One turn sends every row of this set to another row. A few are shown first. Where does it send the rows asked after them?
z_810: [  2  -3  -3  11  21 -11   1   9  -5  -1   3  -8   7 -18 -15  -5 -21  -1
  10  -6 -12  12  11   2 -12  13 -20  10  -1  -2   7  -2   3  -5  -1  14
  -3   7  10   7  -6 -13]
z_401: [-15   3   9  12  13  -8 -21  -8  11  10   2   2  16   2  -8  -4   2  -6
  -5  -8 -13  18  14  11 -10   8  -2  11  -2   1   1  -3  12   5  16 -11
  -7   0  14  22  16  -8]
z_312: [ -6  -7  -7  23 -11   2  -6  -8  27  11  -2   0   0  -3  -2  -5  -4  30
   1   8 -17  -2   5  -8 -20   5  -6   0  -4   2  -2 -23   2  -4  -6   9
  -2  -1  -5  -1  13  -2]
z_972: [ -8  -4   0   5 -28 -11 -12  -5   6   6  19   6  10   9   2  -1   0  12
   8   7  -5  -4  14 -14 -15  -4  -3  -9 -15  -5  -3   7  -9  -4   2   9
   8  -1   0   8  11   0]
z_790: [  2 -19   2  16   0  -5 -17 -16  11  -1 -16   0   4  -1   2 -11  -6   4
   2 -21  -7  -3  11  -7   1   9 -14  -5   2   0 -32  10  19   9  17   1
  -2   5  -9  -1  -9  11]
z_436: [ -9   0  -3  10  21 -11   3   4  -1 -14 -15 -10   4 -10   2 -12 -13   5
  -7 -28 -18  -7   9  -1   6  12 -10  11  10  -5  -9  -5  10  -8  -7   4
  12   6  11   7  -2 -12]
z_796: [ 15 -18   9  19   5  -4 -22  -5   0 -15 -14  -6  13 -12  -1  -6  -8  -9
   6  -1 -10  18  22   0  -8  22 -15  -5   8   0   5  -6  -7  -6  -2   6
 -10   6  -1   2  14   5]
z_293: [ -6  -6  -2  20  33   0  -7  -9 -25   8 -11   2  -1  -4  11  -8  -3  22
   6 -19  -5  -2  12 -13  17   4  -8  -1  -5   0  -3 -15   1  -5  -1  -5
  -3   3   2  11   5  -2]
z_108: [ -4  10  15   1   5  -6 -14  -8   5  -3 -19   6  12 -12 -14  -8  -4  -1
   4  -7 -23 -13  -5  -5   3   6 -11  16  13  -6  -8   0   7  12 -14 -10
  10 -19  10  18   3  -2]
z_751: [ -6  -8   7  -4   9  12  -7  -3  -8  13 -21   2  -3  -4   3   0 -15   3
 -14 -15 -18 -12  -6  -1  -2   9   7   6  -2  15   0 -17  13   8  15   2
 -14  -2  -3  17   5   5]
z_315: [ -8  -6  -6  23 -17   3  -7  -6  -8  -3   1  -6   9  12   7  -2  -4 -18
  14 -21 -17   0  -4  -8   1  -3  -6   2  -1  -1  -4  -1  24   2  -4   5
  -3 -11   7 -10  -9  -6]
z_663: [ 11 -15  10   5  12  -5  -9   0   4   9  -5  -5  15   4  -4 -27  -4 -13
   2   6  -4  15  26  -5 -16   9  -3   7   6   0   7   1  -4 -10 -13  14
  -9  -5   5  15  14  13]
z_69: [-12   0  14  -3 -15   3  -9 -12 -16   8  -6  -1 -24  -3   2   1   6  13
  14 -10 -17   5  17 -16   8 -14  -7   1   4  -4  -1   4  13   2 -14   5
   1  -1   1  16  10   1]
z_328: [-19 -10  -5  22   6  15   5 -12   8   6  -7  -8   9  -7 -13   3  10   4
   5   5  -3  19  11   4  -3   7   4   1  10  10  -8 -11 -14  12  -3  -2
 -18  -1   4   3   7  -2]
z_228: [-10 -15  -4  -7 -12  -9  -8  -4  14  10  -2  -5   3   8  21  -3  12  23
   0  -7  -5 -27   0 -21   3   8 -12  -1  -6  -3 -11 -16   0  -8   0  14
   9   3  -2  -1   7  -6]
z_781: [-13   3  11   2  -7   5  -7  -3 -14 -11   8   9  21  -5   4 -12  -3  -6
  13   7   3   0  -2 -14   9   4  12   7 -13  -7   1  14  14 -12   8   3
  -2  10  -2  10   0  -5]
z_290: [-12 -10  -2 -23   5   2  -9 -11   7  -3  -5   9  -3   1   4  -1  -4  30
  11 -12  -8   9   5  -8   1  11  -1   0  -3   0  -5  -6  27  -6 -13  24
  -4 -12   9  -1  20   4]
z_893: [-13  -2 -11   9  -8   1 -10   1   7   3   9  -7 -10  15  10  -4  -6   0
  24  14   8  13  13  -3  -3  14   6  -1 -12   3   1  -3  -2 -12  -1  17
  -5  -6   9 -13  19   4]
z_285: [  0  -1  11   3  -3   7 -17  -5  15   8  -4   3   9 -11  -5   0  11 -16
  19   8 -10  -1  -1  -5   1  15 -21   9   3   8 -13 -18  -1   4 -14  -8
  -8 -15 -12  22   7   3]
z_798: [ -5 -10  18  -2  -2   0 -13 -11 -14   7  -7 -18  12  18   2  -7  -1 -25
  -1   4  11  -2   6  -4   3  16  -4   1 -13  -4  -4 -19   3  -9  19   4
  -2   4   7  10  -2   2]
z_419: [ 10  -5  20  10  13 -10 -16 -13   9   6 -21  -3  16  17  13 -16  -8 -10
  11   8 -15  17  15  -9   5  24  -6  -2   5 -13   0  -1  -1  -2  -3  -5
  14  -8   0  12  10   8]
z_654: [ -6  -1   1   7  -6   5 -12   4   0   1 -13   1  13   7  16 -14 -10  16
  10  23  16 -12   4  -9   9  21   6 -15 -11   2 -14  13   7   1  -8  13
  -5  -4   6  -2   2   1]
z_180: [ -9  -6   7 -27  18  -2 -12  -8  15   3   0  -8  19   8   1  -6  -6  12
   6 -17 -12   2   8  -3 -10   6  -5   2   3  -5   0 -11   2   1   1   4
  -1 -14  -3   7 -28  -1]
z_937: [-18   1   0  11   2  -7 -13  -5  24  -2   2 -16  -5  -8  -9   1   6   1
   7   8  -1  11   5  -4  13   0 -12  -4 -14   0  -7  -1  -6  11 -12   3
  -1 -20   9 -16  18   1]
z_658: [-17 -16   5  12  18 -11   2   3  17  -2  -9 -15  -7  -2  20 -15   2  -2
   3   7 -25  -4  11  -6  -2   0 -11   2  -4 -10 -16  11  -2   4  -2   1
   1   8  12  -6   5 -14]
z_727: [ -8  -4  10  11  -2   0 -12  -5 -47   3  -6  14   2   2   7  -7   0   5
   7 -16  -7  -3  16  -1  14   5  -5   0  -1  -3  -3  -3 -11  -3   0   4
  -3  -8   4   0   6   3]
z_816: [-11  -4 -12 -19   3  -8 -15 -17 -11   5  -1  -6  -2   6  12  -8  -4  20
  -2  26  -2 -14  -1  -9  10  14  -2 -12  -1   9  -3  -3   9   4   2  -8
   2 -12  14  12   0  14]
z_977: [-14  -8 -14  -8 -10   6  -9 -12  -6 -11   2 -12   0  -3   4   6  -1  23
   1  -2  -4 -21  -3 -12   6  11   0 -10 -14   5 -15   7  11   3  -3  12
 -12  -9  15  -5   4   4]
z_193: [ -5  -9  -7  -8   0  -2 -19   5   5   4  11  -9  -6   8  -2  -7  -6   0
  15  33  -4   7  -4  -2  -5  15 -18  11 -12   7   1  -2  -1   2  -5  -6
  -2 -14  10   5  15   8]
z_496: [-11 -13   0  14  -1  -9  -8 -22   1  19 -13  17   0  -3  10   2  -6  -9
  17 -16   8  13  10   1 -12  12  -4   2  15 -10  -7  -5   7  -2   2   5
 -13  -3 -10  -9   6 -14]
z_427: [-12   4  15  11  25   8 -11  -3   7   6  -7  -8   4 -10   2 -15 -10  10
 -14  -9 -22 -10  -2   3  10  11 -13  -9  11 -11 -11  -5   9  -9 -14  -5
   5  -3  -1  20   5 -11]
z_348: [ 12 -11   4   0  -3  -7 -19  -4 -18  -9  -2   1  12 -14   6  -7   0 -15
  18  -4  -7  -3  15  -5  13  11 -19 -19   5  13   3 -11  -6  -3   8   1
  -4   6  16  10  10   7]
z_578: [ -4 -11  16  -8  15   1 -10  -8 -24   5 -18   2   5  17  -1  -5  -2   3
  12  -7 -19  -3   0  -3 -15  13   3  -2   2  -5  -4  -9 -11   1  -5   8
  -4 -29   0  -1 -10   7]
z_440: [ -9  -7   3   4   4   1 -13 -10  32   9  -4   6  -5 -12   1  -3   2  29
  -1   0   9   3   8  -3  11  12 -10   5  -2  -1  -2   4  19  -1  -6   0
  -2   9   7  -8  20   2]
z_362: [ -6  -8   8  12   6  -8   4 -23  -9  15   3   8  18  11  24 -23 -12   3
   9  13 -15   2   1  -8  10  10   7   1 -10   0  -3  -3   5   8   2  -2
   2 -17  -2  23  -2  10]
z_405: [ -4  -1  -4 -18  26   0 -13  -8  16   6  -2  -6  -7   7   2   2  -2  28
   0  11   4   2   4  -7  -5   4 -10   7  -3   2  10  -7  17  -5 -15 -14
  -3  -6   3   6   8  -2]
z_23: [ -7 -17   5   3 -11   5 -28  -9  -2  -3 -19   1   4  -7   3 -26  -1  11
  15  12  -4   1   9 -10 -21  15  -2 -10   8 -13   1 -10  -1  -6  -9  11
 -20  11  15   0  -6   4]
z_890: [ -3  -7   2 -16  10   0 -11 -13  14  -1  -4  -7 -10   9  13 -15   1   5
  -1 -23 -17   5  -1  -4  22  16 -10   2   2   1  -6 -10   5   1  10  26
 -13  13   0   7   4   5]
z_524: [ -9  -6  11 -18  -9   3 -11  -5 -31   1 -12 -14  11  -5   5 -17   0   4
  13  -8 -19  -6  13 -10   9   3  -5   1   1   1  -4  -8 -12  -4  12  -2
  -5 -27   0   6   8  -5]

z_654 turns into z_290
z_440 turns into z_893
z_405 turns into z_193
And these:
z_890 turns into z_328
z_69 turns into z_658
z_362 turns into z_180
z_727 turns into z_436
z_798 turns into z_751
z_810 turns into z_348
z_312 turns into z_972
z_108 turns into z_419
z_427 turns into z_663
z_790 turns into z_496

